In the data rows, the value 128 means zero.
Every row has a hidden score from 0 to 20. What is each row's score? 10 is about the middle. The score is a weighted sum of the row's numbers plus the product of two more (or one squared), each taken from its middle value.
99 152 101 171 146 157 182 132 117 138 109 120 147 77 82 84 189 120 134 116 150 89 156 191 146 167 -> 8
154 145 98 177 129 96 206 121 175 144 107 89 158 95 98 146 170 94 127 113 169 98 105 133 85 130 -> 13
132 177 74 129 145 146 106 169 137 192 121 122 143 117 168 119 167 156 152 138 139 223 90 108 76 108 -> 10
127 112 140 162 55 101 104 98 125 89 106 107 93 180 113 102 153 99 135 134 126 112 112 78 153 121 -> 10
178 108 169 116 110 39 106 124 147 65 170 69 122 142 79 154 73 171 122 125 101 101 123 78 143 109 -> 13
161 113 157 189 79 106 142 79 134 112 87 99 127 183 73 147 152 159 153 96 143 129 106 104 159 63 -> 8
130 119 150 144 52 89 123 89 160 93 118 147 118 203 86 117 138 172 159 75 135 146 103 91 115 153 -> 9
128 118 186 183 146 108 144 73 121 87 107 118 118 173 63 149 112 145 131 148 120 130 100 76 137 70 -> 9
102 150 111 116 95 182 11 185 86 172 95 112 90 195 213 129 147 149 147 91 137 181 149 110 102 119 -> 7
156 147 159 103 181 82 191 136 170 117 181 120 175 100 108 179 81 116 156 172 97 102 86 132 130 165 -> 10
114 178 120 187 146 149 165 121 156 211 111 92 137 110 64 127 205 122 130 67 150 96 163 170 79 67 -> 3
181 118 171 91 166 97 196 86 171 102 155 152 151 149 100 184 93 154 92 152 152 119 83 153 86 110 -> 7
67 131 100 172 47 142 103 106 74 83 84 196 70 173 157 63 158 109 121 135 138 133 138 112 100 176 -> 14
131 144 148 106 103 148 113 123 101 158 148 107 155 170 181 133 78 52 162 201 53 98 103 124 96 139 -> 6
153 165 105 97 151 149 125 128 164 207 132 191 157 114 162 143 170 171 119 138 134 229 90 122 62 136 -> 8
194 121 183 125 164 140 131 91 174 167 118 114 142 117 135 199 145 186 115 109 160 154 132 125 101 87 -> 9
56 155 97 171 113 164 115 146 96 143 149 159 123 133 101 85 154 74 161 103 143 89 140 175 151 168 -> 6
150 129 64 136 151 209 152 166 133 143 77 153 134 82 143 106 195 63 136 156 160 116 193 180 152 202 -> 17
152 119 150 138 157 74 148 111 150 99 129 88 162 162 115 164 108 120 115 181 77 86 78 87 112 134 -> 14
146 132 140 151 98 111 144 99 133 101 179 105 120 163 105 142 97 124 134 134 100 119 74 110 138 108 -> 11
159 174 108 66 181 157 153 133 117 142 142 139 138 69 229 176 115 91 119 177 119 139 98 144 46 120 -> 10
192 112 140 69 132 72 132 131 149 81 153 89 156 120 156 162 79 137 138 139 70 111 104 83 150 109 -> 10
77 138 94 123 87 205 17 175 81 137 98 134 58 184 182 113 112 150 107 107 141 202 135 120 98 115 -> 12
143 151 145 107 96 96 198 100 159 128 174 239 132 81 114 119 107 131 93 94 128 51 126 152 106 144 -> 13
117 131 157 107 113 75 197 94 152 124 186 189 141 104 92 111 98 130 104 144 116 114 109 142 99 139 -> 12
158 118 175 95 164 124 134 124 160 72 140 129 162 158 137 159 53 98 159 200 84 134 111 119 146 120 -> 11
153 137 118 187 87 100 192 128 169 169 135 98 140 82 76 125 187 81 125 103 145 112 129 161 80 133 -> 16
148 32 113 85 142 104 63 207 56 73 116 56 113 145 154 165 92 185 130 124 75 124 190 99 199 104 -> 7
59 150 100 193 115 176 148 138 123 119 109 157 116 130 93 64 154 90 173 94 147 117 147 165 148 167 -> 10
119 140 155 184 118 123 185 150 152 133 175 111 134 118 63 120 104 78 138 111 144 79 116 156 172 130 -> 12
115 133 146 146 120 96 211 112 134 125 168 197 127 103 104 133 115 118 115 109 134 96 91 174 112 135 -> 12
195 111 201 114 143 84 138 70 181 116 131 146 135 132 117 154 103 152 101 142 124 131 115 104 117 95 -> 12
140 114 122 139 86 32 176 125 123 141 170 119 151 97 98 157 108 114 97 94 75 107 99 89 89 132 -> 13
125 105 115 176 68 102 147 85 105 95 74 105 98 155 82 91 155 113 126 147 126 118 97 112 107 90 -> 16
160 85 198 123 152 94 134 74 133 103 136 157 140 161 135 147 54 166 112 185 126 116 112 118 125 99 -> 9
171 123 94 77 168 89 190 145 170 171 187 126 191 64 166 209 125 115 126 134 83 163 83 140 89 126 -> 9
148 116 198 93 152 118 67 133 145 157 141 137 115 159 152 129 85 166 121 109 116 157 155 107 183 88 -> 8
171 141 94 84 164 96 182 138 178 150 200 133 185 80 164 165 101 95 141 165 109 158 84 148 72 102 -> 13
179 138 214 83 166 136 119 76 174 168 100 124 116 114 98 171 133 193 78 90 154 159 136 114 109 61 -> 4
108 134 142 172 124 118 183 124 145 136 157 136 115 94 81 104 129 61 116 98 123 73 132 196 159 163 -> 14
152 155 128 26 152 165 130 111 146 178 169 159 145 50 222 151 113 83 109 174 107 146 114 122 63 144 -> 7
131 135 78 106 149 188 144 167 108 166 91 145 136 108 144 91 183 77 141 144 159 117 184 205 162 173 -> 7
128 180 75 117 137 111 91 189 129 161 129 150 138 172 158 152 132 181 156 94 155 208 119 100 89 116 -> 10
73 122 93 117 28 158 59 133 105 109 95 151 50 191 145 80 165 109 133 119 125 153 121 123 98 148 -> 10
124 113 101 142 142 128 99 176 146 197 128 145 136 144 167 189 158 194 110 78 122 234 94 92 106 100 -> 16
144 143 157 125 94 85 206 102 175 109 184 182 136 132 88 118 116 92 93 118 124 91 107 151 105 184 -> 14
140 99 126 99 145 166 89 167 58 155 43 130 96 126 199 133 140 197 84 54 164 177 190 106 84 76 -> 6
129 151 124 129 132 127 111 99 135 97 139 79 133 130 148 112 111 67 119 198 82 110 103 125 109 128 -> 12
178 109 136 115 209 79 198 125 169 143 200 122 185 84 101 175 69 127 133 183 65 112 70 135 109 151 -> 12
169 82 173 83 172 127 129 99 161 81 157 110 131 143 146 159 72 127 125 193 107 139 120 91 152 119 -> 9
142 148 133 80 139 114 105 102 140 97 153 102 132 111 171 131 96 99 134 194 88 86 122 101 73 156 -> 9
197 131 199 94 170 126 152 85 179 198 96 130 109 85 124 166 133 199 34 89 183 156 133 122 81 40 -> 9
116 176 81 135 147 124 81 146 112 186 106 118 129 155 200 134 169 158 153 132 120 205 101 92 74 101 -> 6
135 79 77 65 171 193 71 194 68 63 92 123 129 207 200 84 114 122 172 189 141 160 184 155 211 208 -> 5
120 132 78 104 122 213 132 167 110 170 87 139 144 116 147 78 192 83 133 127 150 134 205 174 151 202 -> 6
153 137 172 121 143 86 126 114 131 95 175 129 148 159 141 180 76 113 149 155 80 100 125 108 127 136 -> 14
121 169 67 122 146 153 114 167 170 207 129 120 151 102 188 186 187 160 149 112 138 192 91 102 75 110 -> 8
115 128 63 133 153 203 137 154 112 130 92 168 138 108 145 65 160 104 160 151 182 134 206 198 149 177 -> 9
95 99 111 171 97 131 162 165 103 127 148 181 138 122 98 70 96 78 151 129 121 78 170 209 202 235 -> 17
93 175 83 155 185 145 110 160 114 211 145 88 143 113 160 163 149 144 138 125 137 192 78 110 137 102 -> 6
75 151 141 120 144 173 27 168 81 150 99 126 74 179 196 102 126 191 114 115 122 194 151 97 98 98 -> 7
141 130 93 130 131 192 73 140 83 146 43 73 128 163 152 96 195 127 140 132 159 154 172 105 71 95 -> 2
160 140 102 96 160 96 188 132 185 151 147 136 219 64 137 174 124 112 125 175 122 154 86 120 72 111 -> 10
148 159 217 157 184 167 84 0 220 116 140 204 155 190 135 82 101 169 146 254 126 196 53 127 185 144 -> 18
118 91 174 93 197 133 98 106 145 128 97 137 104 109 128 152 85 191 99 119 134 164 135 114 153 103 -> 8
169 163 68 76 120 117 114 215 142 209 145 80 149 111 177 159 160 124 123 89 101 198 120 100 56 119 -> 10
161 134 80 115 157 190 138 162 121 154 93 137 146 92 142 83 189 82 143 153 169 114 183 185 155 161 -> 8
144 90 134 116 85 102 182 97 165 110 181 161 146 104 106 147 110 122 129 159 115 120 85 123 74 125 -> 11
168 121 131 90 148 94 190 123 159 137 184 157 165 74 138 170 62 111 76 176 123 119 93 139 97 121 -> 15
74 164 96 165 108 162 141 160 92 135 102 176 125 137 95 70 164 76 147 108 144 85 133 201 144 175 -> 10
111 192 98 123 151 131 108 156 147 188 116 104 118 114 180 147 163 146 152 112 147 211 115 91 73 119 -> 8
98 168 104 126 168 191 99 143 123 179 136 123 108 131 181 142 160 172 124 143 122 210 91 102 82 110 -> 6
151 132 141 85 136 126 116 140 121 102 164 135 122 135 189 123 101 85 138 188 63 110 110 124 124 162 -> 11
130 111 132 157 135 134 181 133 130 116 138 141 150 90 80 83 122 85 110 117 139 56 165 189 166 149 -> 12
149 120 138 155 107 129 149 102 133 148 177 147 147 98 86 88 124 69 142 91 125 53 163 189 196 140 -> 9
91 123 162 243 114 112 106 81 139 133 157 55 130 160 48 133 126 151 153 115 99 117 84 95 159 102 -> 12
143 125 198 94 181 124 80 105 164 133 136 135 98 128 116 127 86 203 89 111 158 169 124 103 154 94 -> 9
130 144 105 171 101 108 198 113 170 123 121 145 151 82 59 126 195 73 125 103 137 106 130 144 99 158 -> 13
171 118 143 94 116 112 195 91 188 157 148 157 135 99 101 174 147 110 96 123 108 120 80 128 92 122 -> 9
142 96 90 123 139 179 149 148 91 135 93 148 154 117 123 63 168 87 157 165 155 102 210 175 163 217 -> 7
105 152 77 188 101 190 116 146 138 135 91 91 152 150 76 99 221 88 198 134 175 127 172 161 143 147 -> 5
79 124 143 159 53 68 106 121 105 82 179 127 108 197 85 116 79 125 115 110 84 101 96 113 161 153 -> 12
155 62 136 125 181 99 89 176 115 94 90 56 135 215 145 128 105 158 167 193 112 162 158 93 236 129 -> 10
168 112 145 122 151 78 136 123 154 64 162 60 153 97 130 173 83 148 117 159 108 126 98 91 148 120 -> 15
66 170 109 196 99 154 134 134 128 151 91 160 82 128 77 92 148 88 159 118 146 101 139 173 177 140 -> 15
150 106 153 115 133 85 155 82 162 138 121 161 141 139 130 147 112 139 133 168 120 121 65 115 110 123 -> 9
129 124 174 99 157 127 95 102 152 152 119 145 127 141 130 136 92 185 96 130 155 155 122 118 156 99 -> 7
95 157 150 101 105 180 149 122 124 142 129 190 101 48 104 132 107 119 70 78 145 78 161 177 133 114 -> 12
167 108 182 122 142 73 201 74 137 129 138 123 143 83 91 171 112 175 103 108 157 120 115 99 117 86 -> 7
125 151 139 164 107 106 170 126 125 163 129 111 143 119 64 102 128 96 100 100 100 38 132 205 159 150 -> 13
157 110 180 129 144 91 136 120 164 126 157 131 105 107 111 169 73 159 108 113 131 123 94 111 114 102 -> 14
67 145 115 161 133 178 129 154 115 151 109 153 127 118 97 61 154 63 142 120 133 96 181 190 160 185 -> 9
123 128 152 119 92 124 193 121 133 142 144 175 139 113 117 151 104 95 96 106 99 86 80 164 122 146 -> 12
125 97 148 121 115 83 154 95 145 88 161 153 114 122 87 176 89 166 102 111 112 112 93 106 125 122 -> 11
123 110 73 179 70 110 104 143 77 73 65 61 54 132 78 107 186 155 154 42 172 100 204 93 165 134 -> 12
116 136 190 95 156 141 62 118 117 174 117 177 95 113 138 97 72 204 77 103 170 174 134 104 176 75 -> 8
100 154 100 137 141 160 101 158 115 152 115 162 114 131 145 157 135 197 107 116 156 202 108 104 71 90 -> 11
124 108 155 115 129 82 197 104 152 116 166 192 139 85 120 121 86 120 99 86 112 91 109 153 138 150 -> 12
114 154 114 179 58 148 113 82 128 97 91 124 65 174 99 62 172 121 140 134 148 114 139 105 89 120 -> 12
191 127 134 94 147 88 182 151 198 157 206 116 198 85 125 165 88 118 147 146 94 123 85 118 102 150 -> 11
136 121 101 172 62 100 145 159 130 148 165 48 125 132 57 172 124 88 146 89 85 99 101 105 140 122 -> 13
155 72 156 90 105 28 165 162 114 109 161 110 146 103 99 222 82 153 113 59 90 80 121 100 117 112 -> 8
129 150 190 89 125 118 128 120 89 125 128 171 92 84 118 91 105 145 73 49 126 86 170 162 160 117 -> 11
126 110 144 139 167 157 202 103 130 116 121 165 149 97 104 94 118 84 104 98 165 39 141 219 147 145 -> 8
137 145 153 124 88 136 108 142 120 96 148 112 101 127 153 137 97 87 130 198 76 125 117 102 97 132 -> 16
28 150 101 144 94 176 115 198 46 102 138 179 153 138 109 43 123 46 181 122 79 72 176 210 198 224 -> 7
137 106 147 71 120 173 55 178 45 100 74 168 89 132 152 91 91 178 75 32 161 102 215 174 180 106 -> 9
62 158 96 216 137 159 126 119 128 138 118 137 92 136 66 54 156 88 178 120 143 116 154 155 143 153 -> 11
97 106 121 181 197 129 15 158 93 66 103 0 142 249 151 107 110 136 222 184 79 102 159 131 255 99 -> 8
89 118 140 162 99 77 134 117 136 125 162 142 98 158 76 134 85 96 117 113 86 79 112 103 154 145 -> 16
104 146 98 152 132 163 145 158 92 149 119 153 135 94 82 72 141 61 165 113 130 78 165 175 166 156 -> 10
169 110 187 90 137 93 145 93 166 157 150 115 138 108 115 181 107 179 84 71 146 131 128 118 119 83 -> 5
93 103 130 173 146 136 181 117 134 117 167 150 147 75 78 101 132 74 130 105 123 46 146 168 154 155 -> 8
150 117 148 148 84 87 101 83 127 102 101 89 119 210 104 87 115 121 144 168 90 81 100 80 152 101 -> 8
120 153 122 94 134 142 158 162 160 150 190 141 180 78 171 167 103 69 124 145 86 136 88 112 92 132 -> 10
70 119 101 176 140 154 150 117 104 135 73 190 100 132 104 44 196 112 149 143 183 116 137 166 113 163 -> 7
134 119 134 127 88 144 125 84 131 95 133 110 107 159 157 130 121 105 135 201 112 123 139 107 119 106 -> 8
117 162 80 157 96 178 96 142 77 59 39 79 62 137 115 100 173 117 153 84 183 125 195 122 125 102 -> 12
87 110 81 128 127 190 126 191 96 125 133 127 129 93 121 66 116 50 162 154 121 77 207 191 192 211 -> 11
84 142 172 68 123 180 55 153 96 162 96 195 90 155 200 119 113 211 104 115 172 204 134 103 83 101 -> 2
129 176 99 121 152 180 124 158 124 206 109 133 131 135 186 150 171 141 153 143 144 216 84 116 65 94 -> 5
120 76 60 114 112 101 176 215 100 89 155 115 140 94 134 123 121 78 141 62 140 48 188 169 189 191 -> 10
69 158 82 197 102 175 113 155 97 126 131 129 120 122 106 44 156 72 130 94 121 77 172 202 185 188 -> 14
99 97 51 159 4 74 131 203 28 95 64 92 57 93 92 169 170 97 110 4 158 59 205 78 168 116 -> 15
75 175 80 168 121 148 141 142 111 163 98 147 130 83 100 77 163 81 152 112 183 81 150 197 156 177 -> 12
152 125 130 76 147 182 71 169 60 140 67 140 96 132 182 132 134 188 81 61 179 163 178 92 97 84 -> 5
97 87 61 132 117 168 137 187 103 104 109 153 126 96 138 74 159 92 147 131 146 83 189 179 185 207 -> 11
116 135 174 161 102 116 168 83 158 164 158 154 134 137 72 132 116 110 102 118 99 114 86 140 116 111 -> 9
164 149 181 83 187 126 111 71 169 123 95 113 135 79 106 183 130 200 83 109 188 171 133 128 112 90 -> 7
106 155 104 217 133 193 119 107 122 127 24 75 140 200 72 67 204 120 176 158 152 148 162 148 155 143 -> 8
68 154 105 199 108 166 113 127 107 167 121 156 94 111 84 67 179 74 148 111 162 101 166 142 160 160 -> 10
56 139 97 133 132 229 82 172 78 146 60 127 118 155 144 31 190 71 151 137 127 125 202 177 212 190 -> 3
108 116 88 124 157 132 81 176 139 185 133 148 111 152 143 155 141 193 123 100 141 230 96 74 104 106 -> 10
158 108 121 142 144 79 180 126 110 102 180 109 119 108 98 189 66 150 109 112 82 75 54 148 120 83 -> 15
55 152 101 202 127 172 108 166 77 129 108 139 142 111 96 82 160 67 150 90 138 79 138 186 166 205 -> 13
122 119 172 98 157 164 81 160 49 112 57 162 69 112 132 62 80 181 102 69 168 79 227 168 157 101 -> 11
163 110 136 124 83 48 165 135 129 117 190 119 153 110 108 204 83 133 109 50 76 74 88 114 127 103 -> 12
108 126 182 98 139 174 80 139 102 140 66 149 86 137 148 156 127 165 93 36 167 152 158 142 92 84 -> 4
172 103 170 108 134 69 142 116 142 114 170 118 150 123 135 140 73 131 108 161 82 118 99 73 139 119 -> 12
82 150 105 185 117 180 152 140 87 159 119 146 134 146 94 65 169 60 148 126 142 93 151 220 156 165 -> 7
91 111 111 174 69 108 162 142 143 115 161 136 121 129 110 87 137 91 146 110 100 82 116 130 160 142 -> 11
106 115 123 153 142 100 194 137 116 130 155 130 163 107 69 109 126 69 147 107 135 55 166 204 153 145 -> 7
93 156 87 170 131 164 144 134 132 157 120 131 145 121 114 77 171 87 161 77 140 90 150 164 159 163 -> 7
120 89 183 96 136 149 89 130 119 151 142 162 122 144 147 120 48 168 91 130 100 158 142 137 170 89 -> 9
154 162 174 126 135 131 141 81 123 120 140 75 160 120 151 134 135 84 154 211 64 125 116 126 107 135 -> 7
75 133 88 135 112 193 37 210 61 110 61 101 61 165 206 140 156 133 129 85 138 163 148 96 120 115 -> 14
150 114 149 111 178 77 182 137 169 148 177 108 181 88 104 177 77 136 120 161 74 112 87 148 117 144 -> 11
125 127 126 114 87 57 180 106 121 99 168 181 115 131 141 157 98 70 117 124 95 95 105 116 83 114 -> 11
176 96 201 105 170 118 136 99 154 129 144 125 168 134 125 157 90 136 117 145 153 154 105 119 148 73 -> 4
148 147 102 170 95 161 112 120 54 90 26 83 79 151 133 109 213 122 133 75 181 120 210 107 128 128 -> 10
182 100 186 121 143 103 155 62 196 90 158 132 144 132 86 171 126 152 122 147 134 139 106 96 133 70 -> 7
119 79 61 97 158 131 136 202 75 93 100 96 143 97 144 104 125 82 135 131 136 72 219 147 189 203 -> 9
171 110 184 105 140 89 135 60 145 78 149 147 123 170 114 152 73 169 119 162 132 123 84 107 138 99 -> 8
82 129 114 146 10 162 75 113 62 96 84 199 70 166 168 39 152 108 121 98 141 148 146 126 132 191 -> 14
98 135 131 155 108 159 165 123 110 134 174 154 145 110 79 58 103 92 146 124 141 54 151 198 181 138 -> 9
117 93 145 136 88 133 96 75 159 73 113 115 86 139 133 98 130 115 132 173 125 121 110 71 144 117 -> 10
163 161 122 46 140 98 195 126 146 93 154 158 141 95 195 156 75 89 119 190 92 143 98 114 61 143 -> 16
148 120 151 130 130 83 188 67 185 103 164 161 138 114 120 163 117 96 126 169 128 124 85 121 63 146 -> 12
167 109 164 126 145 78 159 98 165 95 150 151 112 113 97 174 78 162 107 136 149 125 89 135 124 82 -> 15
183 95 170 110 117 81 174 81 190 144 170 141 155 73 111 180 105 178 95 98 154 133 86 109 104 106 -> 10
149 121 163 135 153 96 137 95 140 109 176 93 143 136 114 137 75 119 122 167 99 93 67 94 110 99 -> 8
137 162 113 71 132 147 139 152 133 157 145 135 163 128 192 184 112 88 142 167 81 149 86 152 85 147 -> 8
175 144 86 134 119 102 208 94 198 167 113 103 153 117 86 173 189 95 153 130 155 118 130 133 81 120 -> 8
162 139 147 137 115 64 174 84 139 102 130 113 122 160 73 134 108 157 168 161 101 101 89 119 99 112 -> 15
57 130 110 199 91 164 118 127 107 166 105 171 95 143 71 66 171 77 145 134 143 101 135 173 144 153 -> 9
137 166 147 113 126 139 84 115 109 127 149 84 128 143 167 116 108 79 121 202 63 84 117 107 125 109 -> 8
124 118 189 141 89 69 123 127 130 71 211 102 112 141 105 160 59 125 116 100 83 103 94 72 151 135 -> 16
152 150 145 95 113 132 97 93 125 99 157 82 136 136 170 142 117 93 100 183 77 132 102 91 100 117 -> 8
178 136 164 96 207 95 150 144 173 110 181 105 189 97 123 157 66 139 162 172 88 119 121 130 115 153 -> 11
149 128 90 117 120 191 102 126 112 105 0 82 112 128 137 108 210 150 115 96 162 142 184 119 105 94 -> 7
128 120 145 204 104 101 152 70 142 93 135 130 93 186 80 143 143 163 124 103 145 113 83 97 141 103 -> 14
186 114 192 103 125 96 165 88 150 112 160 126 133 121 106 169 94 168 109 118 156 131 82 111 101 125 -> 9
141 130 219 115 205 174 68 4 184 99 138 199 144 224 132 80 81 149 157 255 148 191 66 129 160 150 -> 5
179 119 120 127 105 45 213 140 126 104 174 126 126 99 78 146 106 164 115 129 95 78 111 131 93 115 -> 18
93 114 74 120 132 183 118 165 105 109 117 154 146 114 149 83 159 57 163 129 150 106 190 201 180 198 -> 7
116 141 103 127 134 147 45 187 37 154 63 107 106 193 189 126 150 142 122 125 127 192 162 83 94 101 -> 7
121 122 118 184 111 155 144 73 105 107 44 108 128 133 106 88 225 144 158 143 177 132 147 124 95 111 -> 4
153 108 118 130 123 114 182 136 143 114 120 161 169 101 96 97 130 89 138 99 135 74 168 183 150 167 -> 12
133 80 73 113 173 117 64 218 28 58 90 69 113 154 183 147 80 150 138 138 134 107 178 103 210 135 -> 16
135 106 148 125 109 72 155 129 159 107 162 123 126 166 109 145 80 132 132 121 96 118 83 108 101 128 -> 11
183 115 155 86 133 95 190 71 163 106 200 228 128 106 122 145 101 131 100 142 133 126 120 135 92 141 -> 11
139 123 176 169 104 98 132 73 128 124 140 82 124 178 92 133 102 154 144 168 100 128 78 109 159 76 -> 8
134 146 84 122 132 190 66 141 89 108 34 85 115 139 152 135 177 144 134 106 178 173 164 100 78 98 -> 7
107 150 97 157 165 121 132 179 170 212 150 96 191 145 153 148 164 164 183 129 131 207 96 121 152 126 -> 5
127 94 197 141 179 191 58 31 166 116 113 192 153 247 179 88 75 184 172 223 160 221 77 144 188 127 -> 6
98 116 107 160 39 137 108 96 114 94 121 148 80 178 147 98 171 114 134 111 111 131 134 128 135 149 -> 10
89 146 84 145 120 148 72 185 127 219 127 123 136 154 168 147 178 130 127 126 101 209 112 98 75 106 -> 8
70 159 128 255 132 126 111 126 141 130 128 10 103 177 16 142 124 128 189 135 105 95 101 126 197 63 -> 10
130 133 152 191 122 87 159 128 138 159 147 86 145 94 57 120 132 114 142 95 119 61 136 164 153 134 -> 11
143 112 171 169 100 86 148 62 143 107 87 106 150 162 73 148 153 153 130 100 137 138 110 111 137 71 -> 6
173 82 194 105 114 91 146 115 175 153 138 114 111 54 115 225 114 198 72 71 164 134 150 86 124 87 -> 14
100 160 191 117 160 156 137 58 134 132 178 178 177 145 129 96 107 137 127 208 90 112 48 149 138 164 -> 1
50 124 97 144 125 150 52 171 138 136 166 164 119 185 167 143 115 182 158 104 135 237 91 106 138 134 -> 12
97 162 171 188 132 115 182 82 182 164 136 163 110 110 76 112 135 105 117 137 119 109 85 143 127 121 -> 13
127 147 152 124 103 118 142 71 127 54 123 128 94 127 143 129 126 107 118 175 125 119 114 105 107 108 -> 11
129 111 128 67 130 153 211 72 159 158 164 255 138 33 95 135 133 123 39 65 151 100 139 187 85 129 -> 9
137 145 78 112 189 122 111 160 172 230 131 98 174 78 170 194 191 185 136 111 123 224 104 83 79 73 -> 4
67 114 57 100 156 222 131 185 117 137 105 161 137 106 152 71 186 76 133 124 160 115 197 179 170 204 -> 4
174 112 143 139 102 51 192 91 156 114 145 112 141 127 74 158 117 162 124 110 118 98 100 86 97 77 -> 10
165 134 110 118 154 120 158 143 182 160 196 119 181 92 152 141 115 102 124 192 94 160 80 111 69 141 -> 12
115 113 108 173 84 76 157 132 122 162 128 123 139 161 93 98 123 84 144 102 80 104 125 150 131 150 -> 13
176 134 155 104 140 124 186 103 131 157 141 162 155 19 86 130 137 130 74 72 157 83 160 177 99 103 -> 13
119 163 77 128 169 142 99 179 111 189 109 139 130 166 185 132 136 165 149 96 148 207 105 79 104 106 -> 8
143 122 163 108 182 89 159 143 180 173 203 150 170 107 114 172 72 104 118 170 83 110 114 152 151 114 -> 10
182 162 111 72 127 85 126 145 140 140 154 124 172 89 190 185 114 81 117 177 68 139 113 104 74 135 -> 14
